(in the rows, 128 means zero)
Rotation paths and how fast each direction turns (degrees each step):
Each turn is a multiple of 5 degrees from 10 to 175, or 0.
Each row of a path follows its step; steps can be skipped.

step 0: [133 134 126 130 141 130 127 119 121 136 135 123 123 133 138 123 131 129
 119 120 129 124 126 140 122 122 135 143 121 127 131 122 122 126 133 123
 129 120 144 135 123 126 131 128 123 139 135 119 126 126 132 131 141 122
 121 127 131 126 127 126 128 133 128]
step 1: [121 133 142 123 129 135 118 124 124 123 130 123 120 139 129 130 139 125
 124 134 132 122 137 133 129 135 128 124 130 125 131 127 118 135 134 131
 133 124 149 129 128 128 133 128 130 141 132 119 122 128 123 128 130 122
 132 121 126 118 138 134 127 127 132]
step 2: [133 125 141 122 128 130 124 117 118 134 131 132 115 128 123 130 130 125
 121 131 125 126 145 127 122 119 134 120 128 122 126 117 129 124 133 136
 121 130 127 128 128 126 131 135 130 134 126 117 129 134 121 139 119 128
 119 117 133 129 135 128 119 131 127]
step 5: [125 127 129 125 129 119 125 119 136 135 118 130 120 129 128 131 140 119
 128 118 128 114 131 130 121 113 132 122 132 123 133 130 116 139 121 127
 118 130 130 129 128 129 131 120 121 125 129 131 129 115 128 134 128 131
 133 130 134 120 123 124 129 140 130]
step 6: [135 138 121 133 123 129 124 127 125 137 131 121 128 132 131 134 138 128
 136 125 131 122 132 132 125 113 135 124 127 133 129 133 114 132 143 131
 119 135 141 125 117 126 130 127 135 124 125 121 129 116 133 128 134 134
 123 132 132 132 128 130 117 125 133]
step 7: [134 135 141 131 125 133 128 118 124 129 140 121 134 126 129 120 135 121
 124 135 135 124 123 122 132 114 128 132 126 129 124 132 123 134 129 134
 127 116 139 122 120 127 127 118 134 138 122 118 132 124 132 133 132 125
 127 123 141 128 122 134 128 136 132]
step 8: [127 136 139 126 124 128 118 128 125 132 143 132 122 135 133 115 142 124
 117 121 129 132 142 128 120 127 127 131 124 125 131 126 121 141 131 134
 134 118 125 126 127 131 127 124 130 127 132 119 129 131 124 131 123 127
 120 129 129 118 114 130 121 122 129]
step 11: [125 137 118 134 133 119 121 124 139 124 117 132 126 139 126 126 136 120
 122 121 114 120 122 120 123 124 132 127 134 123 118 131 128 134 126 136
 132 112 126 128 125 133 121 128 133 130 126 123 133 126 130 133 133 136
 131 132 137 134 130 120 117 126 128]
[126 126 129 127 129 130 129 129 127 127 128 130 128 129 126 128 128 125
 131 126 132 124 128 126 126 127 127 129 127 130 129 128 127 126 124 128
 130 126 127 130 129 126 131 126 128 129 126 126 130 128 131 126 129 127
 128 127 128 127 128 127 129 130 129] => 160
